The rows of R fall into 4 groups, and each row is roughly a mix of its group's hidden directions.
R:
[[ 25  36   5  48  -3  42 -10   6 -64 -11]
 [ 31  -4 -20 -19 -25   3  64  30 -54  -9]
 [-27 -32   0 -61 -59 -27 -12  -7  13 -17]
 [  2 -16 -13 -35 -64 -53 -13  18   9 -34]
 [-26 -19  13  -1  -4 -84  15   1 -10  41]
 [ 36  57  -1 -25 -33   9 -27 -15 -38 -40]
 [ 24 -11  24  63  63   3   0  20  24 -10]
 [ 27  15 -24   9 -20  42  13  41  -8 -68]
 [ 10   8   1 -27 -57 -58 -28   2  24 -39]
 [ 14  14  25  32  19  36 -38  -6  55 -47]
 [ 31  49  -7  57  14  42 -29   0 -23  20]
 [-47  17  -7 -48  19  36   3 -22  58   5]
 [ 16  -3  25  83  10  24 -16  34   9  18]
 [ 47  35 -17  -8 -49 -36  -9  17 -24 -44]
 [ 28  15  -8  -1  21 -55 -26  13  48  51]
 [-12 -43   7   1  34 -23  42  28 -20  61]
 [-57  -7  11 -19 -40   2 -63  30   4   9]
 [-24  45 -25  -8  -9  20 -57 -56  13   5]
 [-27 -53   1 -39  21 -36  35  19   4  45]
 [ 43  48 -25  22 -17  45 -25   4 -44 -14]
 [ 45  70 -10  22  37  18 -30  -2 -11 -10]
 [ 15  -2 -42 -36 -10 -69 -15  28  15 -30]
 [ -2  42 -33  41  -1  50   7 -39 -42   3]
 [ 28 -12 -25 -17 -22 -12  38  56 -51  25]
 [-52 -44  -3 -50 -24 -48  16   5   9   1]
 [-21 -15 -42 -23 -22  15  35  27 -61  32]
 [-56 -48  12  -8  28 -23  18  21  49 -16]
 [  7 -40   2 -35 -13 -51  55  10 -11 -39]
 [-22 -13   5 -54 -19   0  28 -44  48 -39]
 [-51 -30  -1 -57 -13 -44  15 -22  24 -10]
 [ 30  49  -5  48 -20  42 -47 -11 -12 -10]
 [ 28 -15 -11 -16  31  12  33  79  -7  22]
 [-10  -9  16   7 -18  46  11 -77 -38   8]
 [ 29  36 -32  -6 -52 -14 -18 -25 -57   0]
 [-25 -23 -13 -71 -22 -57  11 -16  -1  -3]
 [ 26  40 -16  23 -33  50 -22 -29 -34 -36]
 [-28 -35 -31 -64  20 -12  20   2  48 -10]
 [-26  29  19  33 -27  -5 -26 -64  20 -39]
 [ -6 -27 -11 -66 -63 -18   5   6 -29   3]
 [ 15  22  -6  54  19  73  11  28   1  11]
 [ 44  38 -32   6 -12  29 -10  23 -65  -9]
 [ 28  22  19  80  24  -2  25   9   2  33]
 [ -2   7 -12 -62 -46  10   3 -37  24 -46]
 [-40 -20  -4 -62 -52 -18 -11   5 -10  34]
 [-31  33 -13  11 -33 -39 -39 -49 -30  25]
 [-28  -7  -5 -52 -30 -49  10 -58  -4   8]
 [-68 -23  -3 -38   3 -42  22 -35  14   5]
 [-10 -12  20   9 -57 -19 -18 -36  66   0]
 [-52 -19  18 -19  31  34  -8 -41  52   2]
 [ -6  23   8 -61  -4  28 -31  24  44  42]
 [  3  29  11  59  14  35 -46 -44  -3  21]
 [-36 -42  19 -62   2 -36  16 -10  20  33]
 [ -2  59  -2  11 -21  45 -25   4  10  59]
 [-21  33  -4  18   4  32 -34 -67  32 -27]
 [  0  39   3  21 -68 -13 -33  -1 -45  24]
 [-34 -35  23  -4 -42 -25 -28 -63 -15   7]
 [-14 -19  25  52  38  -1  22  49  15  44]
 [-16   9  -8 -58 -25   7 -28 -36  47 -40]
 [-41   1 -14 -11  39 -12 -12  27  18  74]
 [-32 -58  -5 -29 -31 -13 -19  59  -5   9]
 [  0  33  13   7 -36  37 -33 -51  35 -38]
 [ 35   5   7  18  32  21  36 -14 -50  57]
 [-33  -9 -10 -23   1  59 -67  10  16 -16]
 [-16  -2  29  32  68  23  -4 -16  49  19]
 [-36  -7  21  22   4   8  -1 -30  56 -63]
 [-41  13  20 -51 -14   2 -44 -17  55   6]
 [ 20 -36   7   2  22  -8  27  78 -13  32]
 [ 46  29 -32  35  -6  46 -22  36 -27 -23]
 [-10 -40  -9 -23  34 -25  57  37 -37  19]
 [ 18  11 -34  -3 -36  10   4  -3 -85  15]
 [-57 -15  29 -14 -61  18 -31 -24  -2  15]
 [ 20  57 -12  47  -1  54 -36   9 -10   8]
 [-10 -54   3 -14  -3 -15  18  76 -13  25]
 [ 44  10  20  69   0  -4   8  30 -45  15]
 [-56 -36 -22 -47 -19 -11  23  33 -20  27]
 [  4 -33   9 -31  -2 -74  38  16 -10  32]
 [-36  39  13  -4 -40  24 -65 -25  17   5]
 [-37 -32   7 -66  16   6  47  -4  31   5]
 [ 49  19  27  67  35 -16  -5 -15  21 -15]
 [-62 -37 -16 -60  -8  17  10  13  22 -16]
 [-10  11  20  32  15  54  -4 -74  -6   9]
 [-24  23  20  45  26  -3  12 -52  58   5]
 [-14 -30  -6 -61 -25 -41  21  30 -19  39]
 [ 13  36  25  60  45  30 -14 -28  26   3]
 [  9 -30  -3  19   2 -68  16  57 -20  24]
 [ 23  25  28  57 -54   4   6 -22  -9 -41]
 [ 22  39   5  62 -11  41 -44  -2 -27   4]
 [-26  38  19  27  17  47  -7 -60  31  -7]
 [-42 -30   0 -76 -21 -29  13  -3  20   5]
 [-24 -28  30 -24 -65 -47 -20 -13  24  -1]
 [-19  -3  24  75  21  11  36  30  -8  31]
 [-55   5  17  -7 -19  38 -30 -57  32  -4]
 [ 42  27 -41  -4   2 -22   6  65   2 -37]
 [ 32  -3  11  36  -8 -18  32  39 -69  16]
 [ -2   6  34 -29 -64   9 -23  22  57   0]
 [ 39  12  -2  58   2  32 -31  47 -32  14]
 [ 24 -47  11   6  16 -49  58  38   8   0]
 [ 57  24 -11  17  31  59   0  37 -14   8]
 [ -2 -17 -24 -26 -30   6  29  50 -67   6]
 [ 47  22  21  27 -13 -52   0  15 -21  55]
 [-34 -24  22 -41   8 -31  -4 -32  56 -35]
 [ 30   1  29  53  48 -20  12 -14  47 -25]
 [ -2  26  19  51  46  58 -14  -7  30   8]
 [ 59   9 -27 -37 -11  10  40  23 -47 -13]
 [ 54  56 -16  57   5  13 -24   7  -4  -4]
 [ -8   6  38  67  11  55 -23 -26   1   4]
 [  7 -27 -14 -40  18 -24  46  32 -47  40]
 [-42 -26  18 -39 -31 -14 -13 -34  55 -23]
 [ 64  38   0  36  26  50 -11   7 -13  -5]
 [ 11 -18 -26 -55 -36 -39  18  26 -49   7]
 [ 53  32 -41  13 -19  -8  -4  47 -31 -33]
 [ 26  34   9  45  17  66 -16 -22  13 -30]
 [ 33  -7  23  52  33  47 -16  48   8   3]
 [-26  20   5  71  17  44 -20 -12  26 -26]
 [-30   2  18  -9  62  15  10 -38  59  -5]
 [  0 -21  16  16  49 -22 -27 -33  18 -66]
 [-24 -17   9  38  27  45 -27  42  46  25]
 [ -9 -63   1 -14  34 -18  35  46  22 -28]
 [ 13  23 -16  72  25  38  -8  25 -32  20]
 [ -8  14  41  65  39  -5 -20 -27  39  10]
 [-54 -16   7 -38   0  -6 -24 -58  35  21]
 [ 55  37  -6  -2  -3  28  24 -45  -1 -51]
 [ 47  10 -20  15 -17 -26   8  71 -32 -17]
 [  6  29  10  63 -14  19 -53 -42 -17   4]
 [ 20  38  11  21  39  54 -35 -35  23 -24]
 [ -6 -30 -16  -6 -60  33   0  53 -34 -23]
 [-74 -60  29   3   6  -7  -7  14  -4 -14]
 [-24 -18 -17 -26  72  33  45  -4   9  -4]
 [ 30  16 -14  30 -21  25 -28 -43 -61  26]
 [ 37  39 -15  47 -26  24 -30  42 -34  -6]
 [ 12 -11 -33  -5 -41  27   8  39 -71   7]
 [ -8 -46  32 -26   5 -55  17  14  50 -22]
 [-67 -26   0 -56 -11   6  -4  15  41   1]
 [-42 -26   0 -58  -8 -22  28 -39  33 -24]
 [ 22  25   9  24 -65   5 -46   6 -45 -11]
 [-35  10 -27 -53 -19  -1 -19  23  54 -36]
 [ 28  34 -21  29 -11  61 -33  15 -44   5]
 [ 55  30  -4  54 -13  41   6  31 -21  16]
 [ 11  41  14  52  15  54   5 -39  -3 -32]
 [ 29 -10  10  56  44  17  38  28  38 -16]
 [-33 -36  -5 -36  34  14  22 -11  48 -49]
 [ 22 -19  23  57  46 -31  31  29  30   4]
 [-41 -18   3 -42  24  -3  16 -41  58 -26]
 [ 46  12   0  31  45  -9  26 -28 -41  44]]
Each list below has two rows that fit no group; the rest each fit one group, if only roughly. Name those rows in the order they come.
- k_65: [-37 -36  13 -62  -8 -47 -14  -3  24  26]
- k_13: [-12  -4  11 -18  46  -7  25 -32  71  30]
- k_829: [ -9 -48 -19 -17  -5 -41  66   4 -34  -7]
- k_325: [ 10 -23   1  34  44 -11  65  27 -25  30]
- k_894: [-60 -17  37  11 -33  19   9 -50  17  25]
- k_515: [-20  16  15  57  13  46 -53 -13  28  -4]
- k_349: [ 27 -27 -18 -41  18 -42  56  38 -16 -10]
- k_957: [-51 -19   9   6  29  36  -6 -27  34 -57]
- k_125: [-16 -23 -27 -19  -5 -23  23  81   1  29]
- k_429: [ -3 -24 -10 -43  41 -43  28  40  44  -5]
 -> k_894, k_125
- k_323: [-32   0  21  21  -8  76 -28  11  35 -23]
- k_935: [ -1 -20  26 -20  32 -42  39 -16  66  -6]
- k_178: [ -2  20  20  22   7  38 -27 -77  26 -18]
- k_589: [ 35   9  -2  45  57  44 -14  22  19 -28]
- k_434: [-58 -34  -9 -39   5   6  42 -50  -1   1]
- k_619: [ 35  -9 -19 -12 -17 -36  14  55 -50  35]
- k_682: [-17  22   7  37  40  43 -46 -32  39   5]
- k_73: [-17  28  14  18  25  28 -23 -52  54 -35]
- k_118: [ 45  33 -32 -10 -18 -19   5   3 -72  16]
- k_277: [ 35  59  -3  44  -7  -6  -3 -36 -48   1]
- k_880: [-51 -42 -25 -69  11  -1  23   3  -2  -8]
- k_418: [ 20  15  21  46  31  33  -1 -12  60 -37]
- k_574: [ 23  41  11  65 -19  14 -37 -35 -19 -19]
- k_596: [ 63  57 -19  28 -10   8  -8 -25 -34  -2]
 -> k_178, k_434
- k_57: [ 43  46 -14  50   2  -1 -30  27 -44 -11]
- k_783: [ 23  51 -14  29 -15  39 -50 -36 -25  -8]
- k_966: [-17 -28  10 -34 -40 -63  -2 -15 -32  35]
- k_342: [ 53   4  -5  31  25   5  28  31 -64  -9]
- k_478: [-26 -32  13 -14  60 -46  39  10  21  23]
- k_661: [-15  20 -20 -14 -10  64 -43 -19 -22 -48]
- k_441: [-43 -26  11 -47  28 -25  32 -19  49 -16]
- k_291: [ 28  -2   0  30 -32  61   2  32 -51 -18]
- k_502: [ -3 -39  -9 -50  -9 -40  22  45 -43  14]
- k_37: [-29  -8  12 -65  -3   8   8 -51  48 -10]
- k_736: [-41 -11 -31 -16  -6 -73  23 -14 -27 -21]
- k_848: [ 29  16 -13  39 -45   8 -47  33 -46   6]
- k_734: [-39 -36   0 -63  31   8  19 -23  40   8]
 -> k_342, k_736
- k_74: [-35 -21 -12 -76 -19 -11  23  33  24  10]
- k_344: [  8  39 -10  15   0  22 -15 -35  47 -65]
- k_531: [ 20  16 -33  -1   2  12   0   5 -81  43]
- k_368: [-25 -24 -17 -75 -26 -41 -21 -19   5  -9]
- k_555: [ -2  -6  -1 -49  27 -20  34   7  64 -38]
- k_275: [-13 -36  -9 -46   3 -53  46  19 -12  36]
- k_477: [-69 -20  24 -31 -15   6 -21 -24  44  20]
- k_827: [ -2 -39   7 -25 -12 -44  34  31 -54  33]
- k_513: [-40 -26 -11 -54 -23 -45  24  30  31  11]
- k_55: [-23  15 -15 -33 -67  37 -31  33 -18   9]
 -> k_555, k_513
- k_182: [ 22  18 -21   4  62  17  29  62 -15  -6]
- k_636: [ 27   6  -6  23  44 -36  45  42 -45   5]
- k_813: [-31  15  16 -21 -37   4 -23 -80  -2 -13]
- k_659: [ 32  -4  16  56  24  18  32  55 -21  23]
- k_486: [  8 -34 -20 -63  -8  -8  48  43 -21   6]
- k_181: [ 22  36   2  52  48  39 -13   8 -33  28]
- k_68: [-39 -18  -6 -67  -6 -38  13  -7  46 -16]
- k_947: [  8 -39 -12 -59  -6 -41  54   4 -24  -8]
- k_288: [-22  34  16  66  25  33 -31 -19  26  20]
- k_893: [ -9 -38 -16  -1  61  24  50  40  17   1]
 -> k_182, k_813
- k_608: [-38 -17  32   1  37 -16  37 -40  51 -22]
- k_134: [ 18 -21 -12  -1   2 -52  30  58 -49  12]
- k_701: [  2 -35 -20 -47 -39 -18  20  30 -47  35]
- k_802: [ 10  -5 -18 -36 -21   1   8  63 -26  59]
- k_825: [-28  -8  14 -37 -44  -3 -21 -71  15 -19]
- k_191: [ 11  43 -21  24 -53  11 -60   2 -30   5]
- k_364: [-18 -54  11  11  13 -52  41  41 -20  17]
- k_579: [-35   1  13  -3 -34  44 -55 -42  32 -13]
- k_85: [-18 -25  15  17  67  23  29   6  50  23]
- k_505: [-63   0  19 -33   3  12  -7 -37  58  -6]
- k_384: [  5  42   5  18  19  45  -1 -55  40 -36]
 -> k_825, k_85
- k_733: [-36 -31  -4 -37  -5 -11  31 -13 -45  59]
- k_218: [ 48 -20  -9  48  22  10   0  48 -46 -16]
- k_841: [ 29   0  -2  67  11 -23  13  45 -33  31]
- k_420: [  8 -37  12  -9  21 -56  43  45  12  34]
- k_428: [-37 -19  -9 -68 -15 -46   7  19  35  -2]
- k_135: [  0 -36  -7 -59 -23 -47  48  20 -15  -3]
- k_156: [ 44   3  24  51  36 -18  21  23 -30  42]
- k_874: [ 43  36   9  49  -2  25 -40   3  22 -46]
- k_143: [ 42  35 -12  49 -10 -11 -14  40 -52 -10]
- k_495: [  1  37   9  28 -11  39 -54 -49  -6 -34]
- k_882: [ -2 -22  -6 -59  15 -56  49  20   7  16]
 -> k_733, k_874
